In the data rows, 128 means zero.
Some points, one per row:
{107, 172,  88, 129, 142, 133, 121, 152}
{125, 136, 144,  48, 143, 139, 133,  84}
{ 95,  98, 112,  67, 154, 114, 132, 150}
{ 99,  97,  95, 120, 174, 120, 128, 156}
{150, 146, 132, 133, 112, 140, 159, 184}
{189, 154, 153, 151, 123,  93, 134, 157}
{ 76,  90, 153, 122, 124, 166, 146,  76}
{122,  95, 154, 140,  97, 174, 152,  84}
{187, 160, 121, 172, 106,  81, 104, 158}
{128, 125,  85, 150, 135, 110,  96, 126}
{127, 117, 100, 154, 114, 109,  92, 117}
{194, 129, 148, 150, 125,  94, 116, 155}
{ 98, 135, 101, 133, 133, 129, 120, 136}
{ 83, 156, 120,  94, 164, 152, 154, 163}
{104, 148,  67, 114, 160, 131, 109, 151}
{140, 108, 107,  90, 126,  99, 125, 120}
{ 87,  95, 126, 135, 132, 144, 142,  96}
{179, 126, 149, 152, 120,  90, 133, 155}
{114, 107,  96, 161, 136, 129,  97,  98}
{154, 152, 138, 147, 124, 143, 131, 164}
Here are 10 more points, each followed by its number:
{134, 126,  95, 178, 135, 118,  60,  96} 0
{ 90, 125,  78, 128, 167, 134,  88, 151} 1
{125, 153, 130,  57, 158, 116, 141,  74} 2
{ 87, 152, 121, 102, 166, 158, 159, 161} 3
{123,  95, 141, 149, 111, 150, 143,  61} 4
{113,  43, 128, 152, 130, 136, 109,  55} 5
{101,  78, 122, 127, 155, 144,  95, 153} 6
{189, 122, 164, 159, 108, 101, 140, 147} 7
{176, 128,  99, 173, 113,  97,  80, 165} 8
{115, 146, 101, 119, 119, 152,  94, 143} 9
Which three of these numbered points are nearest to each point below by angle, seen from the average point of the first points? Their numbers follow each, nearest first.
{162,   0, 179, 187, 146,  95,  74,  52} > 5 4 0
{101, 133,  85, 123, 148, 126, 103, 155} > 1 9 6
{ 72,  82, 107, 130, 207, 135,  89, 139} > 6 1 5
{118, 174, 150,  64, 165, 136, 135,  80} > 2 3 4
{127, 188, 104, 146, 132, 127, 111, 136} > 9 0 8
{117, 134, 108, 139, 111, 133, 135, 109} > 4 5 0
{ 81, 150, 157, 121, 151, 149, 150, 124} > 3 2 4
{134, 132,  79, 151, 124, 114, 100, 129} > 0 8 1
{129, 153, 139,  51, 136, 139, 141,  76} > 2 4 3
